Each row is where one point has got to under a steady rotation. How many steps took it there?
The counts run from 0 to 145.
[101 107  87 114 140 138 124 133 127 145  95 141 169  99 176 118 191 143
 109 116  97 114 142 166 113 144 139 135 131 133 123 154 155 144 100 133
 181  92 163 125  96 119 143 133 142 143 125  91 131 170 141 118 159 187
 103 169  71 123  92 153 120  74 111 147 157 104 125 115 139 109 110]	106
[129 115  84 133 120 155 136 126 107 146 101 137 141  96 147 140 173 141
 107 108 110 115 153 173 102 132 164 160 113 145 128 162 129 124 106 134
 166  89 150 134 103 130 164 143 160 139  90  87 114 141 118 109 164 199
 122 178  99 134 107 172 110  77  91 151 150 117 135 130 147 103  97]	63
[128  99  88 121 133 137 140 137 131 144  82 148 157  89 146 122 163 150
  98 127  99 133 147 173  99 132 138 158 124 161 136 136 151 145 128 137
 163  78 148 122  93 116 140 168 146 144 109  95 120 163 127 115 170 206
 125 175  79 141  96 130 100  85 110 153  99 116 128 117 161 126  91]	88
[111 120  88 152 135 153 130 114 123 134  95 103 154 102 159 132 187 141
 109 117  96 117 137 166 114 146 149 150 142 131 120 154 150 132  83 129
 165 108 141 152  74 125 162 126 176 148 101  65 142 130 157  90 143 144
 119 191  90 113 112 156 116  75 115 129 155  97 139 119 149 127 111]	56
[105 108 103 102 132 120 134 121 141 138 103 129 140 113 150 117 204 131
  99 105  98 133 147 164 104 145 150 142 130 137 125 133 132 146 120 135
 168  83 153 143  96 115 143 171 173 143 102 103 134 161 147 107 165 179
 102 195  79 130  83 160 123  82 107 143 141 108 134 107 154 109  92]	52
[ 95 108  86 119 141 146 150 103 125 122  89 113 168  97 153 122 182 145
  78 135  93 120 148 144  96 150 143 151 125 134 129 138 154 137  93 123
 160  92 140 134  81 150 165 121 157 167 136  47 138 160 161 112 150 142
 121 180 104 103 119 130 116  79 124 128 129 128 131 103 159 116 111]	110
[122 102  85 130 141 116 130 109 126 150  92 141 176 109 149 149 194 155
  89 128 100 114 147 139  93 136 144 156 121 151 137 163 132 143 114 128
 157  94 150 107 111 110 157 124 147 161 126  81 161 163 142 113 172 179
 117 178  88 110  85 150 128  84 102 138 134 141 106  95 133 112  97]	122
[119 106  79 141 115 167 140 130 131 138  91 122 157  84 157 131 147 140
 112 126  95 131 157 157 120 141 156 164 125 148 115 160 158 122  91 142
 162  99 138 114  82 131 168 141 153 153 116  53 108 152 125 125 160 176
 131 170  95 114 103 136  96  71 105 137 121 105 137 135 153 122 108]	99
[108 109  87 131 143 144 141  90 123 160 105 103 159  94 163 150 194 171
  77 116 118 114 140 142 101 121 138 135 119 142 114 159 143 128  98 129
 157 112 147 140 115 138 171 136 159 147 119  57 147 167 149 102 159 150
  97 162 108  88 107 141 114  81 101 136 156 111 114  98 142 124 107]	119
[115 101  79 110 129 162 142 139 118 131  90 142 157  88 153 118 161 141
 101 130 108 115 149 171 105 142 141 149 118 145 126 141 151 133 105 131
 174  77 157 125  91 146 157 142 145 143 114  74 102 162 130 125 155 205
 123 166  89 136 114 149 102  74  96 145 137 107 138 130 156 109 108]	11
[147 116  89 137 153 134 121 121 112 170  89 121 150  81 149 141 191 175
  99 101  93 128 141 165 124 115 146 145 118 155 125 160 153 139 122 134
 155 107 139 133 114 103 147 167 150 138 103  92 138 160 127 105 160 179
 114 167  67 130  91 150 113  91 111 159 140 123 125 128 150 128  91]	79
[104 109  99 105 126 139 143 117 148 146  96 124 150  95 167 115 182 145
  83 109 107 125 158 155 105 128 146 127 117 140 108 122 143 144 121 131
 165  94 150 125 111 137 166 177 147 152 117  73 114 184 142 129 170 173
 109 170  94 100  94 136 109  84 102 148 142 111 135 111 155 111  94]	103
[112 107  70  99 155 148 122 124 114 145 107 122 146  90 139 138 180 142
 101 114 104 137 147 165 116 135 164 157 110 146 129 154 148 101  99 145
 168  93 145 120 111 118 143 141 159 133 108  77 122 162 125 116 149 187
 105 174  89 130 100 162 111  73 101 155 133 131 122 132 152 111 104]	115
[114  98  76 107 148 129 131 117 128 139 100 136 154  94 138 133 174 135
 111 130  99 151 147 164 105 140 151 174 124 158 144 150 148 112 111 145
 162  75 137 118 101 102 137 146 167 143 108  84 133 149 127 101 153 188
 116 187  83 138  87 131 111  78 105 150  95 126 116 114 147 122  98]	36
[112 113  88 133 148 158 140 117 139 147  90 103 146  86 172 117 187 163
  99 122 103 138 128 166 112 130 127 134 133 141 121 131 170 144 103 135
 166 107 136 155  82 137 151 168 165 137 112  66 129 161 152  97 147 153
 112 174  87 106 116 118  99  88 125 143 122  87 135 114 168 145 107]	92
[117 105 100 140 138 121 129  99 147 160 103 106 158 107 168 141 197 153
  93 103  95 141 146 138 113 127 148 138 132 141 110 157 140 138 118 136
 155 107 133 131 109 105 160 160 168 155 114  74 153 169 149 105 169 148
 100 182  92  96  74 132 124  85 111 133 140 118 117  98 144 126  88]	42
[115 102  98 134 145 116 136  98 129 154  96 130 171 109 162 148 199 161
  77 119 103 112 153 139  94 132 148 146 124 150 132 159 134 143 113 122
 150 101 148 118 118 119 169 132 150 162 126  73 158 172 149 115 171 164
 112 169  99  98  90 147 129  85 105 134 143 139 109  93 136 115  99]	121
[128 106  90 134 155 124 112 111 128 159  94 122 159 103 149 145 196 151
 111 115  92 134 131 164 119 134 142 153 139 152 130 166 152 128 106 142
 163 103 140 136 100  88 139 138 178 135 105  94 155 150 142  88 154 169
 102 189  71 135  83 150 126  77 112 147 127 117 111 112 143 131  94]	132
[125 106  87 164 122 153 141  95 126 148  94 103 158  96 154 152 172 150
 104 129 103 129 143 146 109 139 143 169 140 151 128 165 154 122  92 137
 151 107 127 136  84 114 169 134 180 150 100  55 152 133 144  86 149 157
 121 185 105 105 108 134 113  76 113 121 119 106 120 111 147 140 108]	135
[127 114  83 147 145 159 121 136 129 153  86 119 154  84 171 128 176 149
 118 105  90 129 139 173 133 138 150 141 130 140 115 154 161 131  99 144
 168 113 141 133  89 110 156 159 155 136 107  78 121 153 131 111 149 174
 115 172  68 129  92 149 110  79 118 151 146  95 143 138 152 131 103]	2
[ 93 107  81 131 141 159 138 124 124 132  94 129 172  97 172 127 177 145
 100 136 103 107 142 160 104 150 137 147 134 137 125 151 172 133  80 130
 179  99 156 137  76 136 157 113 150 150 127  67 134 149 154 114 144 167
 116 174  83 112 116 143 118  75 123 135 144 101 127 119 141 120 124]	108
[104 104  96 116 117 151 155 120 144 142 101 115 142  88 166 119 172 146
  83 117 108 132 157 148 105 128 150 133 117 137 108 134 144 137 114 139
 166  91 144 134 108 153 171 174 152 158 114  65 111 179 140 125 172 168
 111 164 108  95  99 129 101  78 103 137 135 109 139 112 162 110 100]	102
[112 108  94 103 153 120 142  96 132 143 102 113 141 102 143 132 209 154
  84 118 114 145 139 156  89 121 134 148 124 153 129 130 135 133 123 135
 157  89 140 156 108 125 140 169 177 142 104  85 152 168 147  89 160 161
  99 188 102 117 104 140 111  91 113 146 117 119 124  91 162 126  95]	129
[109 108  88 132 134 149 144  94 141 156 112  89 142  92 158 138 188 155
  94 115 108 146 137 154 113 123 136 142 130 145 110 149 150 123 106 147
 159 109 131 148 101 125 160 168 183 139 100  57 142 158 143  87 153 146
  92 178 104 101 100 132 111  80 107 139 128 104 120 106 161 138 105]	40
[110 104  71 128 140 159 150 106 116 141  93 112 153  73 139 143 159 156
  83 130 103 126 150 146 100 127 148 157 110 148 131 155 157 111  95 132
 150  98 137 122  94 147 173 136 153 157 121  42 121 156 138 114 152 162
 120 169 112 101 125 130 104  78 108 139 119 133 126 120 160 123 108]	22
[126 111 104 134 152 114 133 112 111 145  81 139 171 110 157 128 203 160
  88 110  96 104 141 153  89 132 140 148 123 148 141 146 138 168 119 114
 157  98 153 144  94 122 160 138 150 158 119  94 156 158 156 108 167 166
 126 188  77 129 107 155 125  99 119 137 148 136 129  94 144 109  88]	69
[129 111  74 138 146 154 146 113  97 130  85 126 154  85 132 139 167 157
 102 133 101 123 140 167  93 136 145 173 125 155 148 157 152 129  96 123
 156  87 139 140  78 135 160 127 164 140 102  70 133 126 136  95 145 183
 143 182  95 133 134 150 105  83 117 144 118 124 140 124 161 131 102]	73
[112 109  66 110 148 159 130 119 114 151 108 114 145  80 143 147 183 149
 104 117 105 130 144 166 122 127 153 153 115 137 125 163 145 102  89 142
 173  97 146 127 112 127 155 136 162 129 104  73 117 159 131 107 151 185
 100 171  92 128 109 166 111  71  98 154 145 109 121 132 148 115 109]	116
[123 106  97 141 150 122 124 122 141 148  83 116 165  96 160 129 186 155
  95 106  68 138 144 151 122 140 153 136 128 147 117 142 162 151 111 127
 156 104 134 128  93 106 156 159 148 166 126  74 143 167 153 121 162 142
 124 181  71 109  77 124 118  90 129 136 130 129 130 115 153 125  93]	95
[115 116  90 150 134 152 136 100 122 128  93  96 158 106 158 134 184 139
  96 117  95 116 143 151 110 147 155 154 133 133 118 152 147 136  90 124
 156 108 141 151  72 132 171 130 174 159 105  59 141 135 157  91 149 140
 127 188 102 105 118 150 117  79 123 124 150 113 143 114 150 123 105]	57
[150 113  85 155 156 147 118 124 113 172  83 128 157  83 161 150 182 173
 109 112  97 122 135 171 122 117 137 151 124 151 128 166 154 137 117 134
 156 112 140 129 110 101 154 154 152 136 105  88 139 155 123  98 160 186
 115 162  70 124  97 148 111  85 108 152 140 116 121 124 149 138  97]	80
